Each row has a name. Each piece below is followed by the name of the row it came from, unless a question asks for something else. Each question is about the rows just above it. Places in a row count from 1.

Columns, left to right: Q D U Y Z W N K B
[53, 36, 52, 32, 30, 36, 48, 33, 36] = <112>
[51, 12, 87, 46, 27, 32, 42, 52, 31] = <16>
[35, 33, 23, 24, 40, 47, 27, 22, 35] = <100>
[31, 40, 64, 33, 32, 44, 45, 35, 24] = <117>
[31, 28, 31, 27, 26, 67, 33, 33, 39] = <87>
[34, 33, 26, 34, 18, 37, 32, 51, 41] = <2>
One entry of <100> was changed: [35, 33, 23, 24, 40, 48, 27, 22, 35]. Where, and from what? | 6, [47]
Changed <117>: [31, 40, 64, 33, 32, 44, 45, 34, 24]. Place and old value: | 8, [35]
Where does [31, 40, 64, 32, 32, 44, 45, 35, 24] differ from <117>, and what was there? | 4, [33]
find: [31, 40, 64, 33, 32, 44, 45, 35, 24] | <117>
The row with [53, 36, 52, 32, 30, 36, 48, 33, 36] is | <112>
Where does [53, 36, 52, 33, 30, 36, 48, 33, 36] differ from <112>, and what was there? | 4, [32]

Columns, left to right: A P H J S L F
[-7, 79, -52, 4, 31, -22, 30] = <172>
[-51, -18, -6, 7, -33, -6, 0] = <148>
[-52, -23, -2, 7, -35, -4, -2] = <130>
[-34, -40, 12, 4, -35, 0, -9] = <170>
[-3, -49, 26, 0, -26, 3, -14] = <176>
[42, 16, -6, -3, 20, -17, 8] = <40>
[35, -3, 2, -3, 8, -15, 2] = <161>
[29, -3, 4, -3, 8, -9, 1] = <99>
[-36, 38, -30, 5, 3, -5, 14] = <155>
[4, -20, 5, 1, -14, -14, -1] = <103>
Where do [42, 16, -6, -3, 20, -17, 8] appear? | <40>
One entry of <172> was changed: [-6, 79, -52, 4, 31, -22, 30]. Where, and from what? | 1, [-7]
Which column holds [-52, -6, -2] top down? | H
The row with [-3, -49, 26, 0, -26, 3, -14] is | <176>

Columns, left to right: seto nosel Siza Gegum kal gogiz Tuk Lila Lin
[-1, -11, 0, -41, -3, -7, -23, 28, 9]  <217>
[39, 46, 34, -62, 43, 3, -39, 12, 58]  <97>
[-19, -14, -19, -42, 14, 39, -7, -14, 7]  <140>
[-16, -9, -16, -43, 29, 34, -3, -16, 18]  <184>
[11, 11, -4, 65, -77, 1, -19, 38, -63]  <205>
[-25, -27, -26, 54, -6, -4, 16, 9, -19]  <133>
[-34, -34, -31, -30, 7, 27, 9, -11, -3]  <197>
[14, 25, 3, 25, -9, 10, -8, 9, -9]  <33>
[7, 17, 7, -24, 67, 11, -9, -13, 61]  <50>
[21, 28, 2, 85, -78, 4, -21, 38, -69]  <127>
[-12, -2, -12, -55, 56, 38, -4, -24, 37]  <192>
[24, 43, 10, 18, 1, 29, -18, -2, 0]  <188>
Which column holds this, read top down? [-1, 39, -19, -16, 11] | seto
Which row holds [-34, -34, -31, -30, 7, 27, 9, -11, -3]? | <197>
Which column holds [-19, -16, 11, -25, -34, 14, 7, 21] top down? | seto
find: [-25, -27, -26, 54, -6, -4, 16, 9, -19] | <133>
Which column holds this, read top down? [46, -14, -9, 11, -27, -34, 25, 17, 28, -2, 43] | nosel
Where does [-1, -11, 0, -42, -3, -7, -23, 28, 9] differ from <217>, and what was there? | 4, [-41]

Columns, left to right: V E X G M
[24, -37, 81, 49, -54] : <134>
[24, -37, 69, 23, 23] : <74>
[-27, 3, 5, 9, -33] : <114>
[16, -38, 75, 70, -22] : <12>
[-53, -5, 13, -14, -56] : <120>
[-43, 28, -27, -24, -94] : <156>
[24, -37, 33, 23, 23] : <168>
Which column holds this, read top down? [-22, -56] | M
Which row holds [24, -37, 33, 23, 23]? | <168>
Where does [-43, 28, -28, -24, -94] differ from <156>, and what was there? | 3, [-27]
Changed <74>: [24, -37, 69, 23, 24]. Place and old value: | 5, [23]
Changed <156>: [-44, 28, -27, -24, -94]. Place and old value: | 1, [-43]
Changed <74>: [24, -37, 69, 22, 23]. Place and old value: | 4, [23]

